In the rows, zero is written as 128.
One turn sends every row of this set to another row. A few are shown first. Where does it send the rows asked after them?
libus: [158 143 159  73 108 125 124 145  95 132 114 126 131 134 108 128 160 122
 132]
fasun: [156 126 106 138 117 148 119 143 156 154 149 135 125  73 103 131 130 190
 145]
Zap: [134 167 115 155 140 103 140 137 149  85 151 146 162  97 146  85 114 109
 133]
Gev: [138 150 123 168 127 103 146 147 117 182 147  98 158  99 150 146 119 133
 143]
goz: [146 161 163 108 117 160 142 139  79 130 146 151 145 117 126 117 151 150
 150]
punu: [123  98 102 123 127 130 136 115 118  75 107 153 118 158 119 127 141 168
 124]
kogaf: [147 135 143 146  58 123 141 120 163 147 147 111 125  88 156 123 108 106
 134]
zonub: [106 121 147 172 157 120 127 147 137  93 116 153 116 128 102 141 156 162
 114]
voz: [146 145 112 157 103 126 110 131 142 152 154  96 101  76 104 113 103 132
  91]
Zibe: [115 129 158 169 157 124 111 151 139  96 110 167 124 120 100 124 150 158
 120]
mosav: [114 158 162 155  98 145 115 154 144  98 108 146 125 110 131 114 141  95
  94]
pame: [109 109 134 167  96 123 128 102 162 144 140 130  97 123 150 132 106 164
 163]
pon: [155 137 113 158 118 127 105 120 130 135 155  82 109  73 111 108 109 127
  92]
dit: [106 140 169 173 117 131 116 124 115 167 105 104 123 136 145 148 132 115
 123]
Rulip: [129 115 132  90  93 103 121  93 138 126 125  96 119  96 124 112  96 182
 112]
vefa: [135 100 140 140 108  89 119 102 138 100  93 120 101 114 143 120 118  85
 104]
nema: [145 143 138  74 114 140 173 130  97 134 138 141 156 112 150 121 109 118
 147]
fupi: [107 146 134 105 115 116 123  85 130  74  97 149 121 127 128 101 122 159
 122]
Pab: [128 156 127 163 161 101 143 142 111 143  98 147 160 128 137 144 151  98
 131]
veki: [144 156  95 103 132  97 138 123 121  94 132 138 144  82 103 105 122 183
 114]
bubo: [143  99  95 124 171 101 136 137 165 160 137 134 158  94 117 125 113 148
 130]
dufed: [170 118 131 158 112 127 146 137 109 146 161  74 163 114 138 123 115 105
 110]
taga: [161 143 106 169 125 105 143 158  98 101 131 122 153 140 131 127 156  92
 115]
zete: [163 149  94 119 126 107 131 155 161 139 129 134 160  86 119 115 143  88
 106]
Sudi: [105 105 131 168 112 132 144  92 159 138 150 119 103 128 145 140 112 165
 155]
vapiz: [114 132 109 126 146 139 128 143 165  98 116 180 158 116 147 113 139 154
 161]
Tosu: [137 157 110 160 137  97 133 134 133  69 149 129 153  96 155  87 122 110
 132]
Furar: [133 121 126  76 120 147 145 156  84 166 122 137 130 107 130 139 127 139
 109]
Luz: [123  76 166 118 106 135 115 126 164 134  88 147 114 109 131 142 122 157
 131]
Vebo: [119 164 122  96  81 154 135 159  87 137 141 120 107 124 141 128 126 146
 132]
dunas: [163 103 103 121 136 114 147 133 122  94 155 123 160 119 110 116 133 195
 138]
varod: [128 131 131  81  90 120 134 138 104 145 126 134 129 149 162 127 150 136
 166]
pof: [130  79 128 119 114 157 134  98 125 119 139 105 124 131 120 122 101 187
 115]
mog: [126 120 129 167 100 146 136 119 104 125 118 105 120 153 151 131 121  82
 101]
Rap: [138  94 102 128 177  96 144 132 165 146 146 119 160 107 116 132 129 153
 130]
vapop: [132 107 157 136 101  82 115 113 155 109  91 131 108 124 134 119 121  89
 107]

mog goes to punu
Luz goes to mosav
And these:
nema goes to Furar
vapop goes to Zibe
fupi goes to Pab
Tosu goes to Rap

One turn sends every row of this set to another row. A few are shown first. Where does it send the rows asked after them?
vusus: [142  82 173  86 149  91 125 148  86 125 157 118 176 177  83 141 101 126
 127  96]
Sabav: [108 116 156  89 129  92 160 154 100 107 144 113 182 176  94 132  95 109
 151 121]
nov: [161 107 176  84 110  95  97 147  48 142 141 122 160 131 100 118 115  98
 105 105]
Kif: [135 170 105 100 137 153 150 165 117 128 158 142 121 141 148 136 139 156
 165  99]
Depak: [137 106 133  86 114  88 125 174 149 144 143  71 158 155 191 137 130 124
 153 100]
zuzap: [177 149 175  60 114 101 122 162  86 120 107 128 126 142 174 138 172 145
 117  94]
Fofuf: [124 124 137  61 120  57 143 154 140 134 169 113 122 145 186 125 118 126
 127 100]
tep: [115 112 153 111 113  73 119 160  89 143 156  99 174 128 109 149 105 141
  81  73]
zute: [ 99 143 134  82 129  84 141 168  77 121 139 109 166 143 112 170  98  97
 130 139]
Zif: [165 171 163  79  93  83 120 156  98 116 125 128 140 157 173 148 178 132
 169 118]
Timu: [107 148 137  95 102 106 117 166  68 164 103 158 156 132 121 139 139  97
 149 114]
sakuv: [141 146 133 123  99 142 132 186 127 109 159 111 136 139 133 153 168 162
 184 114]
zeve: [142 124 171 101 107 109 127 149  81 130 205 132 116 166 138 119 144 175
 135  46]
Dig: [123 110 146 108 128 100 126 153  73 128 186  97 168 140  86 141  82 125
 108  94]
Kobi: [122 131 155  81 117 123 143 154  79 113 134 143 189 157  99 118 128 117
 148 158]
Banap: [157 117 174  75  92 105  98 174  90 143 128  99 164 159 192 140 185 146
 142 109]
soli: [175 116 136  88 123  54 111 146 148 131 179  95 142 141 171 136 126 141
 127  96]
bubi: [ 71 142 129 110 115  74 141 172  92 136 149 129 159 138 109 177 114 124
 138 104]
sasa: [174 131 186  84  96  98 113 189  85 115 128 138 104 140 182 156 155 143
 137 110]
duz: [155 118 160 114 100 115  96 155  70 156 130 142 153 110  92 118 135 124
 108  83]
non: [174 132 155 106  94 115  93 135  85 153 195 135 144 161 155 104 160 161
 160  74]
Zegat: [126 148 148  92 118 132 117 162  38 137 132 147 154 146  95 143 127 103
 156 129]
meped: [155  97 171  76 138 118 107 148  64 131 144 150 186 159  95 126 135 132
 121 132]
zabef: [138 173 109 115 132 116 142 161 124 122 168 102 153 169 156 163 134 165
 174  89]
Gunik: [145 108 168 110  98 127 117 171  79 147 195 124 117 165 177 117 116 162
 144  62]
mus: [151  90 159 118  99 107  99 170 117 138 208 118 121 151 132 136 157 160
 171  80]
Zofem: [136 155 122 109 124 160 141 193  98 130 154 125 131 149 182 152 121 164
 157 102]
zoves: [148 112 145  91 107  76 134 183 142 117 168 114 109 125 188 138 102 130
 132 115]

Depak goes to mus
non goes to Zif
And these:
Fofuf goes to zeve
nov goes to Zegat
duz goes to Timu
Sabav goes to vusus
zoves goes to Gunik

One turn sends every row of this set to another row. A few are shown first. Where does it send the rows asked after them?
nik: [ 90 139 118 115 148 137 132 132 164 166  94 131 138 149]
Gat: [168 135 172 135 118 105 112 112 127 157 139 109 118  87]
turuf: [145 102 115 105 139 166 119 143 151 142 120  98 130 148]
Mifu: [150 168 132 168 164 135 144 148 149 132 120 124 158 125]
Bib: [144  90 147  96 161 149 123 146 163 127  95 157 143  85]
turiv: [120  98 146 126 139  79 135  89 128 154 120 152 149  79]
mumap: [ 70 143 131 135 140 138 174 111 136 134 117 164 139 139]
vutig: [128  85 126 110  94 158 156 103 123 128 142 173 115 126]
Vir: [ 75 128 145 138 125  97 165 118 111 131 132 167 141 122]
safak: [124 118 115 133 111 144 161  89 126 136 164 153 131 162]
Fola: [119 146 175 139  94 123 161 117 166 116 151 166 132  93]
muras: [112  90 190 108 108 155 124 112 124 120 110 142 130 146]
gogep: [129 165 147 141 152 146 168 154 161 150 107 146 158 143]
gelu: [186 112 146 136 124 183 134 140 152 134 143 154 134 134]
soku: [102 120 188 136 175 139 125 154 121 112 102 149 148 114]
neke: [113 140 109 116 143 100 116 110 135 163  95 119 135 140]
palo: [140  96 180 106 114 180 139 141 126 107 144 153 111 126]
sebut: [146  85 132 142 125 100 131 123 123 170 141 149 138  69]
Zov: [108 115 178 132 156 106 147 140 127 115 154 125 136  65]
pifu: [141 155 145 139 143  93 118  94 150 151 150 101 132  98]
fedod: [159 110 157 155 115 167 174 158 148 118 134 147 163 126]
nole: [172 122 158 149 172 133 124  95 101 132 152 145 128  90]
leti: [116  99 149 135 149 129 121 128 109 127 166 117 109  67]
mul: [160 122 153 140 203 124 120 124 134 139 142 135 154  90]
Deziz: [ 95 141 180 114 162 154 151 135 134 123  87 150 142 140]
bekag: [153 110 115 112  92 163 121 116 158 146 134 124 109 135]
mediz: [132 117 144  88 157 130  97  79 149 147 120 170 122 132]
Tud: [140 159 113 122 144 139 161 135 163 123 181 133 119 107]

leti goes to sebut
vutig goes to bekag
Fola goes to mediz
And these:
Vir goes to neke
muras goes to safak
nik goes to gogep
pifu goes to mul

One turn sends every row of this set to another row. A few are shown first. Where does it send the rows asked after them?
bes: [159  84 121 181  89 100 124 137  66 132 147 151  76 137 118 135 176 140
 122 145 133 126 131 142 153 126 140]
sofur: [123  93 138 133 101 157  88 146 125 176  88  76 109  88 127 107 168 122
 142 158 122 115 128 147 132 153 113]
kame: [105  95 146 133  81 154  93 143 135 155  92  79 103  92 125 103 162 130
 126 141 134 123 121 150 139 140 112]
taki: [169  69 112 160 102 140  85 112 111 119 118  94 157 115 145 115  76 166
  85 106 120 138 139 164  75 148 120]
kon: [213 126  87 157  95 153  68 132 100 165 120 134 119 154 113 110  92 129
  94 121 113 111 124 142 115 188 136]
rekek: [161  52 120 138 150 134  90 175 121 155 136  77 115  89 118 149 127 139
 134 126 107 134 146 173 148 131  91]
biv: [220 111  82 173  89 137  79 144  98 175 117  99 118 166 148  99 103 127
  86  99 136 132 118 154 129 153 138]
gis: [186  97 109 171 123 163  86 109  89 119 134  98 140  82 122 115  82 137
  83 114  99 114 137 164  71 167 124]
lat: [171  80  87 158 136  96  85 142  84 157 132 122  80 131 137 147 143 107
 152 131 129 154 174 162 140 143 101]
Nenu: [157  81  84 165 134  98 109 145  83 146 120 120  86 127 154 138 125 121
 147 143 127 146 177 159 146 160  87]
digo: [176  90 128 162 110 129  96  95  90 120 130 124 160 119 102 139  83 179
  75 122 135 126 125 143  89 156 139]
gurig: [144 144 135 203  96 111  99 113  59 132 106  86 134 114  80  97 127  95
  78  91 115 141 121 173 118 131 111]
fes: [134 112 105 155 110 141  93 117  67 146 100 134 150  64 138 120  84 123
  74 123  85 102 126 161 103 135 125]
tof: [128  95 164 182 101 142  99 146  70 185 112  78 111 101 110 156 186 110
 132 132 122 111 127 126 140 121 136]
rul: [105  86 151 161 115 140  87 127 108 137 119  68 123  83 124 152 134 120
 147 126 106 152 156 154 129 147  76]
Pofav: [103  78 151 172 123 129  96 132 100 141 108  64 120  96 118 158 138 125
 143 114 113 151 159 152 129 157  75]
Toka: [167  80 119 169  87 104 116 131  69 138 164 151  90 142 110 141 169 146
 129 154 127 124 126 139 150 118 137]
kodar: [214 130 125 174 108 125  66 120  93 130 122 120 121 120 103 142 110 160
  64  89 139 141 126 145 137 155 150]
gibom: [170  50  96 156 116 122 116 131  91 157 181 117 113 166 133 127 126 147
 154 153 134 119 157 147 121 136 114]
mineb: [154 114 121 203  81 120 107 125  59 174 117 132 161 193 110 108 109 131
 103 113 100 116 124 139 134 170 123]
vafim: [139 152 116 168  93 127  76 107  58 165 121  99 123 118 102 103 105  80
  84  71 102 116 124 166 126 115 125]
madas: [140  77 131 164  83 103 115 124  70 145 142 158  87 140 129 131 173 130
 135 150 114 120 140 140 144 113 151]
levid: [211  98  97 180 123 148  74 142  68 157 124 126 134 107 116 172  90 136
  75 102 106 123 118 143 106 162 134]
ribin: [152  98 133 175  72 148 110 121  96 155 152  77  80 147 121  99 177 116
 131 131 170 119 134 134 119 120 144]
vusid: [150  91 154 171  78 144 106 110  94 143 153  79  79 127 117  97 184 117
 142 133 137 119 135 144 112 116 152]
Tev: [215  93 122 206 121 113  86 150  74 123 114 119 132 122 113 154 106 157
  72  94  95 141 137 157 131 159 129]
Vum: [173 114 100 167 146 134 123 149  74 183 103  96 150  91 106 107  83  98
  65 128 129 105 115 167 125 126 130]
nevig: [136 119 122 162 123 155  92 138  74 177 120  92 162 103  99  84  91 107
  86 100  94  71 140 164 109 122 130]
fatil: [133 116 136 171  88 142  87 128  92 185 120 136 173 170 124 101  95 134
  88  94  95 115 121 148 165 157 136]
sepiv: [137 120 110 178 115 119  95 142  81 143  57 131 160  90 129 109  87 133
  81 144 106 115 154 152 114 154 111]
Miz: [156 114 134 188 130 130 120 115  69 148 141  75 143 104  98 105  94  89
  72  82 106 139 110 188 127 125 117]
zil: [192 143 118 182  99 147  62 128  96 183 121  99 139 167 128 112 100 124
  87  83 143 128 144 136 149 163 143]
Vomu: [161 114 134 171  71 142  98 117  92 150 161  88  79 140 111 104 180 115
 136 141 161 124 132 133 128 114 141]
buka: [163  48 106 153 120 121 104 146  95 172 165 119 107 173 123 113 142 133
 157 142 134 107 169 150 122 126 136]
ter: [104 104 151 135  83 158  84 146 131 162 100  89 117  86 119 109 160 127
 131 151 120 117 125 144 147 129 112]
Nediv: [155  46 112 131 148 127  95 181 126 157 121  79 106  99 123 138 132 147
 125 119 122 128 141 175 149 136  97]
duve: [108  69 138 152 122 129  87 123  97 155 109  86 127  98 125 163 144 129
 157 134 107 150 149 154 116 167  79]
Maro: [113 110 163 185  87 149  97 144  78 184 127  88 126 123  96 144 176 115
 134 138 137 106 134 117 146 115 129]
nubib: [129 114 140 158  85 132 107 100  98 136 133 121 145 127 120  77 100 117
  76  90  85 140  99 188 149 144 124]
pulom: [164  43 117 128 146 123  80 162 124 145 135  95 105 102 105 140 149 147
 140 124 113 140 142 181 135 147 100]
paben: [142  97 123 150  61 126 101 119  96 146 123 121 143 148  99  77 127 140
  73  98 109 123  69 176 125 124 135]
tarib: [107  97 165 190  88 140 110 152  76 178 108  95 121 124  97 148 179 124
 126 136 136 106 130 119 148 129 129]
Nofum: [149 102 112 166 121 144  91 159  90 184  94  66 165 106 102  98 102 113
  70 100 141 102 122 164 104 102 128]
petuk: [157 115  95 159 120 129 117 107  78 154  95 127 159 106 129 110  67 131
  83 159 138 113 137 144  94 162 122]
duzum: [171  82  81 153 136 106 101 150  90 154 131 119  89 116 151 145 121 118
 148 154 119 145 169 158 151 150  88]
banuz: [163 124 130 147  82 132  76 120  90 148 142 128 126 149  65  91 116 128
  83  79  87 104  99 170 137 134 141]
bab: [160  34 102 158 118 121 122 141  94 154 175 112 109 167 133 121 132 156
 143 136 143 114 154 154 119 134 124]
zogo: [157 115 114 165  73 134  73 100  71 169 138 142 144 182 100 138  92 127
 101  89  99 122 114 138 114 166 128]

duve goes to pulom
gibom goes to Toka
ribin goes to tarib
And these:
petuk goes to digo
levid goes to kon
paben goes to gurig

